(in the rows, 128 means zero)
which system made each run:
path 1, V (9 x 26):
[[119 136 109 129 165 129 149 139 112 165 121 107 138 135 136 123 136 154
  122 155 118  96  90 140 106 136]
 [112 133 121 127 131 124 159 135 141 156 131 107 117 184 149 119 126 141
  127 128 120 100 100 116  96 138]
 [113 127 135 113 122 121 156 112 142 138 134 119 102 183 137 136 136 140
  126  83 122 143 129 103 123 162]
 [125 133 140 114 135 105 148 110 108 138 128 134 126 152 102 159 137 149
  133  75 154 156 135 119 146 164]
 [138 129 137 123 149 126 130 117  95 143 124 144 151 128  79 161 129 165
  124 110 168 123 126 162 130 150]
 [132 124 141 129 142 146 120 116 119 149 130 142 140 134  98 137 106 159
  134 136 177 100 119 178  76 112]
 [112 115 157 124 109 153 114  98 141 130 142 124 115 143 136 119  88 126
  123 125 153 102 141 156  58 114]
 [ 91 117 161 118 112 141 119  78 136 119 139 100 101 106 159 126 104 105
  123 101 142 148 168 127  87 134]
 [ 79 120 141 127 135 117 128  94  99 133 120  92 128  63 148 137 116 100
  111 118 145 161 162 129 132 157]]
path 2, U (9 x 26):
[[ 91 134  91 152 154 122 139 155 134 148  91 116 135 120 152 129 122 124
  140 158 138 114  97 165 102  90]
 [108 130 119 146  88 102 136 183 139 122 116 128 118 131 143  86 108  68
  111 138 105 142 128 114 143 140]
 [119 136 100 114 119 134 132 126 164 102 130 155  77 150 148 133 134 115
  134  89 109 191 154 132 109 108]
 [126 156 122  86 147 108 149 104  87 148 164 113 114  98 135 120 138 131
  111 107 124 174 142  93 104 167]
 [154 138  91 106 179 149 142 143  91 135 129 142 135 126 106 138 161 166
   99 138  84 129 109 167 122 149]
 [116 136 126 121 160 101 157 147  94 129 105  89 158 145 150 116 119 135
  132 130  96  74  76 118  93 116]
 [152 107 154 131  98 130 123 162 135  72 110 137 134 168 122 110 122  96
  113 103  59 106 122 119 160 139]
 [131 116 177 107 131 135 122  70 150  88 128 116 108 146 149 150 122 130
  163  63 118 144 144 102 103 102]
 [169 116 193 109 143 149 115  83 108 137 169 120 130  87  98 129 137 137
  117 116 125 141 148 101 151 185]]
path 3, G (9 x 26):
[[107  91 189 145 106 153  96  76 150 130 132  85 144  99 150 136  99 114
  141 147 166  75 144 115 129 115]
 [135 107 193 108 132 143 108  54 151  90 140 102 113 113 157 152 131 122
  162  77 114 144 154  82 131 114]
 [176 129 205 116 161  95 138 114 102 118 135 106 145  98 112 117 140 107
  155  88  90 151 109  63 162 166]
 [200 127 166 135 198 151 137 134 142 165 143 148 118 120  86 123 177 147
  151 131  90 161  94 119 163 168]
 [159 140 121 174 149 113 142 172 191 200 131 148 122 136 110 110 154 126
  182 175 163 144  81  95 173 121]
 [123 119 120 160  71 134 121 138 204 180 153 167  90 171 101 134 132 125
  140 136 204 165 151 119 177 153]
 [119 152  90 116  64  77 138 151 155 106 129 180 102 181 114 144 117 114
  155  65 179 196 156 102 141 105]
 [144 152 118 107  88  83 135 184  66  94 122 191 140 151  52 116  94 110
   95  77 142 169 148 166 116 158]
 [161 157  70 108 149 134 118 188  86  98 118 195 134 112  85 111 112 133
  106 140 105 148 119 216  59  82]]
path 4, H (9 x 26):
[[144 133  88 148 133 160 110 133 208 162 148 149  98 112 151 130 155 136
  166 187 151 148 122 116 143  76]
 [105 156 123 146 173  63 160 136 114 185 113 102 143  81 136 125 137 114
  175 132 174 172  96  81 146 133]
 [106 130  54 152 127 143 129 163 165 153 116 160  96 117 127 146 169 120
  112 152 133 193 148 158 202 149]
 [102 153  86 155 180  73 174 196 102 143  61 133 144 147 119 127 132 117
  152 112 118 146  69 168 119 111]
 [ 86 142  55 121  69 102 154 195 116 133 132 150 104 164 132  93 122  93
   59 129 111 157 148 141 138 180]
 [115 161  51  88 136 112 147 154 111  84 110 147 113 168 158 133 124 148
  131  99  87 135 112 158  45  61]
 [ 72 144 106  73  85  94 137 103  44  96 141  98 140 102 152 127  93 114
   67  87 130 136 176 119  86 161]
 [102 103  97  98 126 199  83  81 120  50 113 129 118 111 162 173 119 151
   94 117  91 101 173 210  82  69]
 [ 82  96 212 133 138 127 123  86  67 108  97  52 168  86 155 114  69  95
  103 121 116  58 125 146  72 143]]
path 5, L (9 x 26):
[[154 134 181 105 131 132 129 109 109 140 176 107 125 105 128  82 105 114
  117 135 111 116 125  94  76 157]
 [152 112 161 111 135 173 111  63 159 141 171 114 112 111 142 147 152 155
  136 135 132 127 148  86 147 141]
 [106 119 193 139 150 106 134  76 121 153 120  89 133  94 130 147 118 116
  161  95 175 153 135 100 132 149]
 [110  94 168 175 145 158 126 119 169 168 110 131  98 133 103 137 132 114
  123 128 150 151 139 174 157 176]
 [111 137 141 158 179 133 140 133 160 171 108 129  95 120 133 111 116 113
  166 137 148 163 103 171  59 101]
 [133 151 105 128 115 134 137 153 153 194 177 151  82 123 121  77 120 116
  111 168 154 171 134 126  87 159]
 [111 157  66 107 129 130 130  96 158 171 163 132 112 117 158 153 149 171
  158 151 193 150 137 101 108  84]
 [ 65 137  97 131  79  84 138 123 104 163 130 117 146 122 127 145 105 126
  118 126 225 132 153 115 148 150]
 [ 62 102  72 162 103 154 111 131 150 127  82 132 134 152 139 173 122 143
  112 146 174  97 145 205 148 102]]
path 6, V (9 x 26):
[[108 108 125 133 108 162 123 132 121 148 135 115 139 156 127 115 102 146
   83 166 136  51 121 171  88 147]
 [ 88 131 121 125 129 144 139  85 183 154 141 109  77 157 176 133 125 134
  150 114 153 147 137 126  66 103]
 [ 75 121 149 125  84  96 143 121 107 114 115 109 117 140 135 122  96  87
   99  72 137 154 165 118 131 178]
 [117 134 110 113 186 142 136  95  95 147 128 125 110  75 118 163 163 149
  110 110 126 196 151 157 142 171]
 [109 156  99 129 145  85 147 163  63 170 114 124 176  98 101 119 106 136
  119 158 182 108  97 154  99 131]
 [111 119  87 117 140 184 133 125 131 153 143 122 113 159 142 123 133 168
   82 169 101  76 116 184  71 136]
 [ 80 152 106 112 108  98 155 112 156 144 135 112  95 177 178 119 105 126
  155  98 157 139 122 100  47  92]
 [ 83 111 136  99 100 125 142 102  99  87 121 108 109 159 140 147 121 119
   74  53  89 151 172 134 142 190]
 [113 152 107 104 199  99 150  90  81 145 110 121 134  82 119 181 158 161
  155  83 157 196 131 140 129 130]]
path 7, J (9 x 26):
[[155 133 155 130 129 117 112 105 134 156 149 130 157 105 106 139 117 149
  170 150 202 105 119 101 126 101]
 [133 111 181 164 156 140 113 108 143 174 125 110 145  84 112 125 121 122
  154 161 174 117 111 129 141 137]
 [127 102 176 161 149 164 112 120 161 150 127 104 108  81 139 103 131  88
  125 161 105 143 132 132 148 160]
 [139 121 130 129 131 146 126 135 167 119 138 117  86  96 165  97 150  83
  122 143  58 174 138  92 156 140]
 [135 152  85 111 120  93 149 159 142 111 133 127 112 121 164 114 160  99
  139 118  77 178 125  56 172 125]
 [114 151  79 128 130  61 163 173 107 118  89 130 151 148 130 148 153 124
  144  96 118 150 102  89 194 129]
 [ 89 123 101 150 129  84 152 177  87 109  54 129 168 155 108 159 124 119
  114  97 128 117 107 173 173 140]
 [106 102 116 141 107 143 119 168  94  75  76 153 146 159  97 140 100 116
   79 105 103  97 137 223 124 134]
 [154 121 112  99  90 169  91 146 110  59 134 176 133 149 104 120  95 137
   84 128  98  91 150 197  68  88]]
path 8, J (9 x 26):
[[116 145 128 113 123  97 165 128 128 169 155  90 121 147 162 100 132 126
  130 131 122 121 107  53 122 162]
 [110 127 139 139 160 105 172 119 153 160 104 104 113 187 138 150 153 144
  161  88 125 138  95 100 148 152]
 [ 73 129 150 137 151  93 167 132  98 137  84  88 122 147 142 121 108  98
  118  78 114 149 113 142  97 167]
 [124 117 149 113 135 133 147 125 112 102 113 145 100 177 100 140 130 126
   96  54  87 165 144 162 118 182]
 [122 147 104  71 151 128 133 105  72  83 127 132 123 120 136 143 123 145
  106  78  92 150 145 157  61 114]
 [138 137 112  67  95 121 121  86  78 100 169 142 143 138 107 165 124 178
  103  87 161 120 170 115 122 139]
 [114 131 119 109 146 137 109  65 115 130 127 131 152 111 122 195 127 187
  162 110 211 111 144 155 100  76]
 [ 97 117 160 140 102 145  98  80 123 169 145 122 138  79 104 140  88 129
  121 148 233 121 167 160 107 140]
 [141 111 151 151 159 196  92  90 182 171 153 151  86  83 109 132 137 134
  140 166 167 169 153 178 109 127]]
path 9, L (9 x 26):
[[128 100 173 123  87 156  95 100 148 104 153 100 128 103 161 103 102  98
  117 150 113  90 148  92 122 120]
 [120 102 166 118 128 157  97  72 138  89 133 104 112  64 161 139 127 100
  127 114 107 155 171 112 139 121]
 [117 114 167 134 183 142 125  96 103 135 115 104 117  57 123 140 143 106
  118 112 105 182 146 147 151 176]
 [124 123 144 158 212 143 157 130 135 193 107 103 111 105 124 127 164 132
  135 145 103 158  93 152 141 179]
 [112 141 130 152 168 111 179 150 165 211 133 104  91 159 146  92 143 119
  151 143 121 148  76 103 104 164]
 [110 146 105 127 101 116 160 128 199 178 160 136  63 201 152 113 137 133
  149 109 151 171 129  85 104 141]
 [ 99 150  98 104  93 102 145 102 150 142 145 157  91 180 124 158 123 152
  152  66 202 186 161 123  92 117]
 [107 141  94 117 107 117 127 121  99 147 126 173 136 159  71 171 110 174
  114  97 223 141 154 197 105 134]
 [114 129  98 138 126 138 115 145  94 147 114 151 173 137  88 146  94 174
  118 170 206  59 110 211  77  91]]
path 10, H (9 x 26):
[[127 116 147 167 114 101 143 208 144 105  84 117 134 150 140  77 114  56
  122 136  51 113  90 111 164 142]
 [156 141 111 105 102 118 149 171 164  95 151 136  82 172 163  79 147  89
  120 110  27 160 120  58 137 139]
 [169 162 113  58 158  95 157 114  91  80 151 128 122 135 144 140 169 147
  139  56  53 178 128  55 131 133]
 [151 120 123  75 130 126 122  99  61  59 125 144 153 120  96 187 160 163
   93  55  83 146 168 128 191 167]
 [153  88 174 129 120 141 109 132  90  43  75 151 173 177  74 170 113 143
  110  67  98  73 126 189 157 130]
 [159  91 224 136  56 138 109 146 129  75 131 144 141 196  83  86  60  91
  103  96 109  62 132 136 106 154]
 [210 126 205  91  85 163  96 104 169  91 198 156 100 155 115  76  92 118
  145 122 102 104 135  80  52  98]
 [215 144 204  70 137 133  93  53 105 113 213 125 145  50 114 116 124 148
  166 127 147 132 147  35 105 112]
 [197 106 171 122 146 172  62  68 129 109 158 141 174  26  91 182 161 163
  161 156 167 117 156 100 225 104]]
path 11, U (9 x 26):
[[135 147 105  86 169 147 130 104  85 126 153 100 137  82 161 117 134 152
  112 159  85 103 114 126  66 106]
 [133 112 110 121 138 148 120 149 101  93 111 104 152 100 157 118 147 117
   89 161  40  86 117 127 168 136]
 [ 99 102 148 147 159 131 133 116 152  84  69  89 120 138 180 145 141 104
  150  95  64 126 113 127 145 104]
 [138 110 210 145 148 120 141 114 150 131 122 107  99 126 127 111 135  79
  142  83  87 176 128  87 159 185]
 [184 125 173 126 184 162 137  96 178 168 158 146  82 145 106 130 167 157
  165 110 115 173 113 118 116 149]
 [180 151 139 110 161 122 149 115 130 196 183 111 142 129 123 117 158 177
  155 167 148 100  83  48 135 151]
 [173 127  84 129 124 127 129 159 143 132 127 149 167 170 110 161 172 180
  145 155 128  70  90  94 212 110]
 [110 131 132 140 104  62 139 136 123 106  83 118 181 168 128 174 120 136
  182  82 182  93 103  82 181  86]
 [155 117 185 144  84  87 112 148 121  90 105 180 151 145  48 144  95 101
  148  64 183 158 149 140 172 138]]
path 12, G (9 x 26):
[[ 92 122 105 145 132 141 146 126 154 195 138 102 113 147 148 123 141 145
  113 166 151 112 113 127 128 161]
 [ 79 131 101 121 108 118 150 102 156 155 132 107 107 179 164 149 133 150
  135 107 165 124 132 104 122 130]
 [ 91 132 141 111 117  92 159 110  96 130 117 113 133 179 122 150 112 144
  122  65 153 125 131 119 112 164]
 [129 141 143 106 170 113 160 122  86 130 112 131 127 167 106 138 120 156
  127  74 117 130 105 165  61 140]
 [134 143 149 130 170 119 146 139  98 169 126 120 144 128 110  99 100 139
  135 148 144  98  83 155  46 123]
 [122 131 140 124 141 162 117  87 139 177 167 114 121 104 135 115 110 153
  132 171 177 100 127 146  52 114]
 [101 137 137 105 121 119 118  61 129 150 159  92 130  80 162 143 114 140
  157 133 198 127 150  88  93  99]
 [105 127 168 103 152 112 127  54  90 128 133  95 133  72 129 162 129 134
  133  81 163 170 163 110 132 159]
 [125 144 153 122 217 104 156 105  94 141 104 105 120  79 126 143 152 121
  153  83 102 202 114 128 123 151]]
path 13, F (9 x 26):
[[107 143  96 111 100 102 150 157  94 132 130 131 136 156 119 117 114 127
   92 116 134 125 132 131 116 159]
 [115 123 117 107 119 136 128 115 115  96 113 124 139 168 138 150 116 157
  122 104 120  86 125 148  92  99]
 [122 144 122 107 127 105 134 144  69 111 124 118 154 101 126 104  98 111
  108 130 116 113 121 135  80 124]
 [108 113 123 116 148 158 123 101 108 121 120  85 141 110 164 134 130 143
  105 153  94  75 121 144 108 123]
 [111 132 163 136 153 109 125 117 109 129 107  91 147  72 150 113 101  95
  151 136 132 122 112 118  98 103]
 [ 95 102 167 144 151 154 132  93 126 166 131  77 120  92 148 125 130 120
  105 146 124 121 135 132 135 183]
 [135 117 202 151 171 131 129  86 158 149 117 109 114 117 123 136 123 121
  183  99 147 155 116 119 113 125]
 [143 134 165 134 162 123 156 124 129 196 155 126 105 128  97 108 142 130
  123 120 139 171 116 112 135 207]
 [156 132 143 130 160 134 153 111 180 171 142 139 103 189 116 147 160 174
  176 106 147 138  95 101 127 129]]
path 14, F (9 x 26):
[[101 157 139 117 153 108 144 104 144 151 135 121  80 106 153 105 109  97
  162  97 151 205 138 123  38 108]
 [ 96 139 104  88 161 143 159  70 113 171 163  97  88 123 155 150 162 168
   98 104 125 175 153 113 109 189]
 [110 155 118 114 191  83 165  92 115 141  99 118 126 146 134 185 150 170
  190  59 164 170 107 117 108  97]
 [ 72 151  86 135 161  83 193 158  82 196 101 114 130 165 113 131 137 141
   99 105 149 149  99 156 116 197]
 [ 81 125 118 132 142 123 170 121 155 138  94 114 104 238 154 143 116 158
  145  77 125 101  95 162  54 110]
 [100 166 125  84 108  76 170 140  71 137 152 116 115 162 137  80  81 114
   98  90 125 140 123 110  20 157]
 [107 134 118  63 146 145 149  58  80 118 155  75 141 167 172 158 134 202
  101 100 107  61 127 110  63 129]
 [106 165 138 102 176  60 155 115  34 133 105  80 192  81 137 131  96 145
  160 112 166  93  88 108  56  94]
 [ 57 112 130 145 180 144 157 100  80 199 102  46 160 114 159 131 119 158
   87 178 142  44  95 175  85 174]]

runs to name:
path 15 (2 x 26):
[[109  87 121 148 110 177  67 107 119  86  95 135 166  72 116 176 119 131
  105 161 154  85 167 201 177  97]
 [ 52  97 168 186 134 131 105 107 137 141  71  86 143  60 157 131  82  74
  140 151 183 119 138 178 114 106]]
 | U
path 16 (2 x 26):
[[131 136 110 109 136 122 168 120 127 161 137 155 112 231  90 169 147 199
  132  74 164 127 115 150 113 161]
 [ 76 140 127 112 172 115 156  97  70 165 112  92 144 136 136 137  98 164
  115 116 165  97 108 182  19 129]]
 | J
path 17 (2 x 26):
[[ 98 120 112 157 148 162 106 136 132 159 122 113 124  54 143 105 116 101
  106 199 135 129 133 177 112 125]
 [143 113 100 137  98 179 110 147 185 147 162 146  85 123 137 105 153 113
   93 177  98 142 149 122 167 155]]
 | J
path 18 (2 x 26):
[[102 146 118 119 121 115 143 131 122 157 149 104 106 100 157  91 115 101
  116 147 129 148 134 107  87 141]
 [120 143  97  90 133 136 136 100 104 149 167 116 116 111 141 132 144 152
   96 134 127 145 145 109 117 160]]
 | G
path 19 (2 x 26):
[[177 125 169 138 105 103 145 187 125 119 125 167 128 181  65  99 124 101
  118  92  95 148 113 112 175 188]
 [159 140 125 112 203 123 142 152  80  84  86 124 157 115 128 129 143 136
  138 110  47 115  80 153  98  95]]
 | J
path 20 (2 x 26):
[[179 144 133  71 107 138 137 112  94 149 208 131 134 157 109 102 131 180
   89 145 116  85 127  80  97 176]
 [144 116  85  89 125 165 115 102 105  95 134 124 166 164 139 181 152 210
  106 137 112  37 122 135 144 101]]
 | U
path 21 (2 x 26):
[[140 146 122 116 136 101 111 128 102 104 119 140 153  63 120 136 121 111
  156 123 149 158 135 120 133  84]
 [101 108  97 142 142 157 125 131 121 143 111 114 132 102 135 149 151 135
   87 160 113 123 137 167 176 160]]
 | F
path 22 (2 x 26):
[[ 99 103 150 151 143 151 134 103 186 117  90 123  88 185 148 157 128 129
  157  79 120 142 127 164 110 108]
 [122 131 188 132  98  84 152 151 127 130 127 109 126 165 130  75  84  79
  137  97 118 118 105  83  93 152]]
 | G
path 23 (2 x 26):
[[135 125 133 124 131 116 130 125 106 140 133 118 156 109 109 145 142 139
  118 131 139 121 128 102 186 163]
 [ 96 110 119 147 149 140 120 116 136 118  87 109 134 110 151 161 140 128
  138 131 123 121 127 155 154 106]]
 | J
path 24 (2 x 26):
[[125 123 171 122 137 123 104  91 101 105 120 112 158  83 126 137  91 123
  150 118 161 105 132 136  85  86]
 [162 105 195 132 109 151  92  96 138 122 154 145 132 101  87 132 112 122
  135 123 160 130 155 122 148 146]]
 | J
path 25 (2 x 26):
[[131 128 175 151 159 120 144 121 165 165 125 111  99 130 137 103 126 100
  170 118 128 160 106 105 106 133]
 [154 140 125 122 157 142 141 130 140 178 163 137  96 103 120 110 159 131
  121 145 111 181 126 110 140 177]]
 | H
path 26 (2 x 26):
[[136 122  58  93 126 164 119 136 104  80 126 147 132 142 139 161 166 166
   75 130  64 108 143 156 159 126]
 [126 144  87 127 128  90 123 176 102  61  76 138 160 100 149 131 122  95
  148 122  95 132 112 131 137  55]]
 | F
path 27 (2 x 26):
[[170 107 159 150 154 182  94 141 136 131 122 166 137 115  78 120 110 137
  124 161 132  98 116 207  94 108]
 [169 121 150 112 116 178  90 123 123 129 182 124 133  80 132  76 108 119
   96 199  99  82 133 122  85 126]]
 | J
path 28 (2 x 26):
[[154  99 123 125 111 187 108 103 188 132 157 133 108 158 141 150 164 164
  125 151 110 102 137 108 177 132]
 [ 92 117 134 132 132 115 142  73 140 167 125  78 146 136 158 174 151 163
  152 123 178 100 124  75 177 143]]
 | U
path 29 (2 x 26):
[[117 127  76  99 152 154 147 107 121 135 136 119 114 145 147 167 175 177
   97 120  92 135 134 135 149 155]
 [ 56 134  67 108 105 120 142 105 121 127 117  99 122 144 180 155 124 144
  111 119 147 115 146 129 107 110]]
 | J
path 30 (2 x 26):
[[128 160 131 121 142  68 143 135 109 139 128 106 153  96 148 111 113 115
  184 128 156 132  95  66  98  84]
 [192 134 112 125 111 126 103 181 125  82 130 187 138 105  85 118 142 107
  123 130  96 162 134 125 189 118]]
 | U
path 31 (2 x 26):
[[148 100 171 143 179 168 129 124 127 138 112 111 134 140 115 126 141 142
  117 137  75  92  97 163 127 156]
 [146 140 179 138 155 105 151 120 149 172 142 106 124 142 134  98 117 125
  179 126 143 124  86  81  85 125]]
 | V
